Each row is where one point has got to under a steady rotation. How many steps took it there?
The counts run from 0 to 106.
[ -1  -1   8 -17  10  -8 -12 -11   9 -30  14   5   0  -2  16  -4  -1  -7
 -40  -3  -5  -8  11  21  -2  14  -1  10  -2   5  -7  11 -11   1  -2 -13
  -9   4 -10 -12  13   4  11  24   4  -9  16  24] | 58
[-17  16  10   9  13   3   4   9  19 -22   7  13   3  -9   7  23  25 -15
  -9 -15  -6   8   9  -1 -11   0   6  14 -11 -14 -14  10 -16   5  12   1
  -3  23  -8  -6   2   3  16  16   1  -5  13  15] | 35
[ -6   7   2  13  15   4   8  14  20  -5  12 -21  -6  -8  -6   2  15   4
 -33  -3  12  -4  10  26 -15   9  14  21  -3  -1  -1  18 -18  13   5  -3
  12   5 -14  -6  -1 -10   8   9   7  14  -7  22] | 81
[ -1  18  12   7  21   6  -8  -1  24 -22   4  -4   6 -22  12  13   0   6
 -23 -10   4  -5  -6  20  -4  16   7  22   3  -6 -15  24  -2   8  -4   8
  -2   2  -4 -25  11  13   5   9   2   2  11  12] | 66
[ -1  -3  32 -10  12  -3  12  -3  14  -7  16   6  -3  -8   7  10  12 -17
 -39  -9   1   5  15   8 -14  15  -4  22  -8  -5 -14   9  -4  -1  10   9
   4  14  -7  10  -8   3   3   7  -6 -18   7  11] | 21
[ -9   1  37   0   6   8  12   2  15 -15   9  -7  -6 -10   8   3   7 -12
 -22 -10   8   9  14  11 -23   7   3  20 -13  -9 -14  11 -12  -1  12   9
  14  18 -10  13 -11   5   8   5  -2  -8   9  17] | 23
[ -7  -1  35  -7  10   3  15   0  14 -13  12   0  -5  -8   6   8  12 -16
 -34  -8   3   6  16   8 -20  11   3  21 -14  -7 -11  11  -9   2  10  10
  14  16  -8  13 -12   6   7   6  -4 -13   8  12] | 22
[ 10  10   7 -21  13  -1   9   4  22 -10  10 -11   6 -10  16   6   9   0
 -20  -6   3   4   6  15 -16  14   8  29   8  -5 -14   6 -21   3  15   7
   1  15  -9  -4  14  -6  14  11  15  12  21  13] | 76
[  0   0  21   2   1   3   3  -5  22  -6  18  -1  -2  -4   5  -5  15 -22
 -43 -17   1  -9  17  17   7  15  -4   7   2   5 -16  15  -2   5  14 -10
   2 -11 -17 -11   6  -8  -6   6  19  -6   0  10] | 98
[ -7  10   3  15  20   6  -3  13  10 -11  14 -16  -3  -4  -2   2  18  -4
 -14  -8   1  -3   8  28 -11   8  11  15   2   3 -10  15 -19  12  12  -7
  -2   0 -16 -13  10 -18   9   9   8   8  -3  37] | 83
[ -2  -2  14 -11   3  -7  11  12  15 -10   9   3 -13  -9 -11   8  -1 -12
 -36  -8   9  -2  13  20  -6  11   8  14  -7 -10 -20  24  -6   4   1  17
  11   7 -10 -10  -6   0   2  10  27   4  11  17] | 10
[ -8   9   1  14  17   6   3  14  15 -10  13 -20  -5  -6  -7   0  17  -2
 -20  -5   8  -2   7  26 -17   8  14  16  -1   0  -4  16 -19  13   9  -6
   6   2 -16  -8   5 -14   7  12   8  13  -7  30] | 82
[ -6   4  -1  -9  30 -13   3   7  15  -3  17   0   3  -7  -1  11  26 -18
 -23 -13  -7  -4  12  20  -6   9   0  20   2   4 -14   6  -5  15   9  -5
 -15   0  -7 -17  16 -14   8  12   9  -2   2  24] | 86
[  0   3  18   2   2   1   2  -1  22 -11  16  -7  -4  -9   7 -10  10 -22
 -32 -17   4 -11  15  19   7  13   0  10   2   5 -21  16  -4   1   9  -8
  -3 -12 -17 -12   9  -8  -5   5  26  -6   4  13] | 97
[ -8   6   7  -6  14 -13  -9  -5   9 -40  10  -4   6  -8  14 -10   1 -11
 -22  -3  -4  -1   4  27  -7  10   8   9  -8  -5  -7   8 -18   8  -7  -9
 -12   1 -17  -8  13   5  11  12   5  -9  13  29] | 56
[ -1   7  24 -15   7   0  -9  12   6 -13   8   6   2   9   3  11  13 -20
 -19  -8 -11  -2  12  15 -13  16  -8   7  -3  -9 -17   7 -17  12  10   7
   9  11  -9 -10  15 -16  17  10  27   3  14  23] | 6
[ -1   2  24   0  22  -7   6   6   6 -17  13   7   1 -10   0   7  12 -22
 -16  -9  -5   4   0  14  -4  20  -2  13   5  -3 -24  15  -5   2   9   1
 -11   0 -17  -1   4 -12  -3  -2   8 -18  10  38] | 17
[-12   3  20   0   1   8  12 -10  19 -14  12   4   6   6  -3   7  22 -25
 -27 -19 -11   5   7  10  -8  12   1   6  -1  -4 -16  15 -11   7  23   1
  20  -2 -21  -5   1  -5  -2   8   5  -1  -1  23] | 101
[ 10  13  18   1  17  12  -5  -3  10 -11   5  -6   7   2  14  12  26   0
 -30  -2  -6  -3   2  13 -15  30   2  21   2   8   0   5 -18   3   9  -6
  10   8 -15  -4  18  -8   9  13  -7  -4   5  20] | 72
[  3  18   7   7  20  -1   1  -2  25 -20   6  -8   4 -25  10  11   4   4
 -29  -7   5  -8  -8  20  -4  20  10  24   2  -1 -13  20  -6   8  -8   3
  -4   0 -11 -22   8  13  -2   9   3  -1  14  12] | 67
[  6   0  -1 -13   6  -1  11   0  22 -22  21  14  14  -4   8  12  14 -13
 -33  -5   0   4  19   7  -2   8  12   8  -7 -23 -15  21 -16  -3   8  -2
 -16   0  -6 -11   6  11   9   7   0   4   9  10] | 48
[ -8  16  25  -3   4   5   1 -10  20 -16   9   7   7  -1   3   6  14 -19
 -10 -20 -16  10  11  20  -7  11  -1   7  -4 -13 -21  13 -11   4  25  14
  13   7 -16 -11  -3  -6   1   3   9   1   8  24] | 103
[ 11  12  10   5  11   8   3  -5  13 -18   6  -9  -1  -9   8   7  18   4
 -34  -3   1  -6  -2  21  -8  28   7  23   0  16  -2   7 -14  -6   3  -8
   4   0 -23  -9  10  -1  -9  18  -5  -6   7  22] | 70
[ -4  -4   9 -17   8  -5 -10 -10   9 -26  11   5  -1   2  12   3   3  -7
 -48  -4  -3  -8  14  15  -3  14  -1  11   1   5  -6  14  -8   6  -1 -14
   0   6  -9 -10  13   8  11  28   1  -7  12  19] | 59
[ -3   0  13 -17   6 -10   9  14  18  -9   8   7  -7  -8  -7  12   1 -18
 -34  -8   4  -3  10  15  -6  12   3  14  -3 -13 -20  20  -6  11   1  16
   8  10  -7  -8  -1   1   7   8  30   4  13  13] | 9
[ -2  17  15   2  17  12 -11  -2  21 -23   8  -8   4 -14  12  13  -4   7
 -19  -9   2  -6  -5  20 -10  12   7  19   3  -9 -18  27  -5   6   4  11
   2   5  -5 -25  13  11  10  13   0   4  11  16] | 65
[-10   1  20  -1   1   8  12  -7  20 -10  14   5   6   5  -3   6  25 -26
 -39 -18  -8  -1  11  10  -2  14   0   7   0   0 -12  16  -7   7  19  -4
  16  -6 -20  -6   2  -3  -6   8   8  -2  -5  15] | 100
[-13  11  28   2  18   6  -3   8  21 -12   8 -19  -7   0   7  -2  18 -22
 -19 -13   4  -8  14  15 -14   6  11  20 -12 -12 -12   9  -2  11   2  12
  11   3 -10 -12  11   0  16  -5  20  -6  -1  11] | 93
[  5   7   9   1   1   6   2  -8  19 -25  18   3   8  -2   3   6   5  -2
 -30  -3  -1   4  25  27 -12   3  13   6 -26 -10  -3  18 -16 -10   4  10
  -2   2 -14 -14  -6  10   9  12  -9   2   0  17] | 51
[ -7  14  11   9  16  -5 -12  -3  10 -36  10  -4  12  -2  11  -5   8  -7
 -23  -1  -5   1   7  26 -14   8  10   4 -20 -14   1  12 -18  12  -9  -1
  -2   2 -15 -12   6   8  16   2  -5  -7   1  23] | 54
[  6  15  17  -5  19   9  -2   0  12 -11   5  -7  10   6  16  12  28  -2
 -25  -4  -7   2  -1   7 -18  27   2  23   5   0  -3   5 -20  10  10  -5
  11  11 -12  -2  20  -6  14  10  -5  -1   6  20] | 73
[ -8  -7   9 -18   6   2  -5 -12  12 -22   9   6  -2   5   8   9   6  -5
 -49  -2  -3  -8   9   9  -8  13   3  15   1   0  -7  16  -8   6   1 -10
   8   7  -7  -8  12  13  11  29  -4  -2   8  16] | 60
[  4  11  11 -18  16   0   7   3  18 -14   8 -10  11  -5  17   8  18  -4
 -18  -5  -1   5  -1  10 -18  20   9  27  10  -8 -12   6 -23   9  13   3
   4  15  -9   0  18  -6  14   9  10   9  19  16] | 75
[  6   9   4  -1  10   0   6   9  26   1  13 -14  -3 -13   4   4   7   8
 -40  -3  13  -4  18  24 -12  12   9  26  -3  -3  -4  16 -16  10   7   5
   9  11  -4  -6  -1  -4  12  12  11  15   4   5] | 79
[ 12   9   7 -17   8  -3   6   7  23  -6  13 -11   1 -14  15   5   4   5
 -26  -7   6   2  14  20 -13  14   8  28   4  -5 -12   9 -18   3  14   8
  -1  14  -6  -6   8  -7  13  15  16  14  18   7] | 77
[ -7  12  17  -2  11  18 -10  -5  16 -25   5  -7   1  -8   9  13  -3   6
 -15 -10   0  -2  -1  17 -13   7  11  19   3 -12 -16  27  -7   1   8  12
   7   6  -6 -23  13  14  10  17  -1   7  12  25] | 64
[  0   3  22  10   2   5   1  11  13  -8  10   1 -17  -7 -13   5   2  -3
 -34  -6   7  -5  15  26  -6  14   4  10 -10  -3 -15  29  -3  -2   3  15
  14   4 -14 -12  -9  -5   1   5  16  -3  -1  27] | 12
[ -5   1  -3 -14  25 -12  11   4  17  -4  16  -1  -2  -5  -3  16  25 -21
 -27 -14  -5  -2  16  16  -6   7   5  23  -2   5 -15   2  -2   9   8  -1
 -10   5  -7 -14  12 -11   6  16   9  -4   4  21] | 87
[  3   0  12   9   4  14  -7   8   8 -30   9   1  -3   5  13   0  22 -13
 -19  -4   2  -3  16   2  -3  13  15   3  -5 -16 -11  21 -25  -6  11 -17
 -12   4 -19  -4  16  -4  14   7   9  -3   3  26] | 44
[ -9   7  26  18  21   0  -3  11   5 -14  10   1  -3  -4  -7   7  15 -15
 -22  -7  -1  -1  -2  18  -7  22   1   9   0 -10 -17  25  -5  12   2   1
   1  -1 -16  -6   2  -5   0  -6   4 -14  -3  35] | 15
[  4  -1  30 -12  15  -5  10  -4  14  -4  16  10  -1  -9   7  11  13 -17
 -37  -9  -3   3  17   9  -8  19  -9  19  -7   0 -17  10  -4  -3  11   6
  -2  11  -6   5  -4  -3   2   8  -4 -20  10  16] | 20
[ -3   3   8 -11  12 -12 -11  -8   7 -36  12   1   1  -5  17  -9   0  -9
 -31  -2  -3  -5   7  25  -2  11   4   9  -4   0  -8   8 -13   5  -6 -13
 -11   3 -16 -10  14   3   9  17   6 -11  18  27] | 57
[-10   4  16  -9   7  19  -6  -6  15 -28   4  -5  -2   0   6  12  -1   3
 -23  -8  -1  -2  -2  15 -15   6  14  17   2 -11 -15  24  -7   1   8   6
  16  10  -9 -16  11  12  10  21  -3   9  11  25] | 63
[ -5  20  16   3  11 -19   2 -10  27 -15   7   8  -1 -20   3   1   9 -16
 -27 -14 -10   3  11  20  -5  17  -1  14  -9 -15 -15   9  -8  12   6  14
   5  14 -10  -8 -13   5   1   0  18  -7  16   9] | 106
[  2  13  12   5   6   6  -7  -8  17 -27  16  -1   7   0   5   3   6  -1
 -30  -1  -3   4  22  28 -14   6   9   3 -28 -14   1  17 -18  -2   1   8
   2   3 -13 -16  -2  10  13   8 -11  -2  -4  20] | 52
[-12  -7  12 -18   5  10  -1  -9  12 -24   6   2  -3   6   5  13   5  -5
 -44  -4  -1  -7   3   8 -11   9   9  16   2  -4  -8  18  -8   6   3  -4
  17  11  -7  -8   9  16  11  28  -5   3   6  21] | 61
[  5   0   4 -10  10   0   3   0  21 -21  19  13  16  -2  11  11  15 -15
 -30  -8  -2   0  19   4  -1   9   9   7  -1 -24 -14  24 -17  -1   7  -8
 -20   1  -7 -13  13   6  12   6   4   3   6  12] | 47
[ -2   2  16 -20   9 -10   2  14  17  -9   9   9  -1  -1  -1  14   7 -21
 -30  -8  -1  -3  11  13  -7  12  -4  12  -3 -14 -23  17  -8  15   2  14
   6  12  -3  -9   7  -4  13   7  31   6  14  14] | 8
[ -4   8   1   1  30  -6  -6  11  13  -5  18  -4   2  -4   1  10  24 -13
 -18 -12  -7  -4  13  23  -6  10  -1  16   4   2 -15   9  -9  13  10  -7
 -15   1  -9 -16  18 -22  10  11   8   0   0  30] | 85
[ -9   5  22   2   9   0   2   8  22 -19  10 -18  -6 -11   9 -12   8 -26
 -17 -15   7  -8   8  19  -3   7  10  14  -3  -7 -20  12  -3   8   3   1
  -1  -8 -15 -14  12  -3   3  -4  28  -6   6  14] | 95
[ -2   1  12  13   1  14  -1  10  11 -30   6  -1  -9   2  10  -3  23 -12
 -24  -2   7  -5  15   1  -7  12  18   6 -11 -12  -4  19 -25  -8   5 -20
  -7   6 -21   0  12   2   9   6   8  -6   1  23] | 43
[ -4  17   8   4  11  -4   3   9  22 -25   5  10  -6 -20  13  15  14  -9
  -8 -13   1   5  16   7  -5   2  11  17 -15 -11 -17  10 -16  -7   5   7
 -13  23 -10 -11   1   5  14  16  15  -8  22  10] | 37
[ 12   9   5 -11  10  -3   5   7  26  -2  15 -12  -2 -14  10   4   7   8
 -35  -5  11  -3  18  25 -12  12   6  26   1  -3 -10  12 -17   5  10   8
   2  14  -4  -6   2  -6  12  13  14  14  11   6] | 78
[ -2   7  22 -13   2   4  -5  12   2 -17   7   1   1   9   0   8  17 -21
 -18  -8 -12  -2  11  17 -15  18  -6   6  -5  -3 -13   3 -21   9   7   0
  11   8 -17  -8  14 -18  13  14  23   1   9  29] | 5
[-18  14  14  13  12   8   2   8  16 -16   9  16   4  -5   7  25  27 -12
 -14 -13  -9   8  12   0 -12   3   1  10  -8  -8 -12  14 -18   5  17  -4
   1  20 -10  -5   0   1  17  20  -5  -6   8  14] | 34
[ -6   9  28  21  15   3  -4  12   8 -10   8   2  -7  -2 -10   6  12 -10
 -28  -6   1  -4   4  19  -7  22   1   7  -5  -6 -13  28  -5  10   4   5
   7   1 -14 -10  -1  -6   2  -4   5 -11  -8  32] | 14
[ -2   7  19  -6   1   5   1   9   1 -19   7  -2  -1   8  -5   6  22 -22
 -21  -6  -9  -3   9  19 -17  17  -2   7 -12   3  -7  -1 -22   8   3  -5
  14   5 -20  -3  12 -15   6  14  20   3   5  30] | 4
[-12  16   8   4  13   0   6   8  20 -24   5  12   0 -16   9  19  21 -11
  -6 -15  -5   9  10   3  -9   3  11  16 -14 -14 -17  11 -18  -1   9   5
  -8  22 -10  -8   2   6  15  14   6  -6  19  11] | 36
[-14  10  27  18  12  -2  -2  11  22 -16  16  -1   1 -25  20  -4  -1 -11
 -23 -14  11  -1  10  15  -7   8  -6  12   3  -7 -15  21 -14  15   8 -10
  -8   7  -6   3  -4  -1   8   2  11  -8  11   7] | 27
[ -5   6  25  18   9   6  -6  11  11  -7  10   1 -13  -2 -12   7   7  -5
 -32  -6   3  -7  12  24  -7  19   1   8 -10  -4 -14  30  -5   4   4  10
  11   1 -15 -10  -6  -8   1   1  10  -7  -7  30] | 13
[ -1   0  17   0   1   1   8  12  16  -9  10   3 -17  -7 -14   4  -2  -7
 -35  -7   9  -4  14  22  -6  12   7  11 -11  -5 -18  27  -4  -1   2  15
  12   7 -13 -10  -9  -4   0   9  23   2   7  22] | 11
[-11   8  41   6   6  10   3   4  15 -19   9  -8  -7 -12  13  -1   1  -9
 -16 -12   9   8  13  14 -22   6   2  18 -11 -10 -17  14 -15   2  15   8
   9  18 -10  10  -8  -1   9   3   1  -6  10  16] | 24
[-13  12  35  16  12   4  -7  10  21 -17  14  -4  -2 -21  20  -6  -3  -7
 -18 -12  11   0  12  17 -12   6  -6  13  -3 -10 -17  19 -14  10  11  -2
  -4  10  -7   4  -2  -1  12   1   9  -6  12  12] | 26
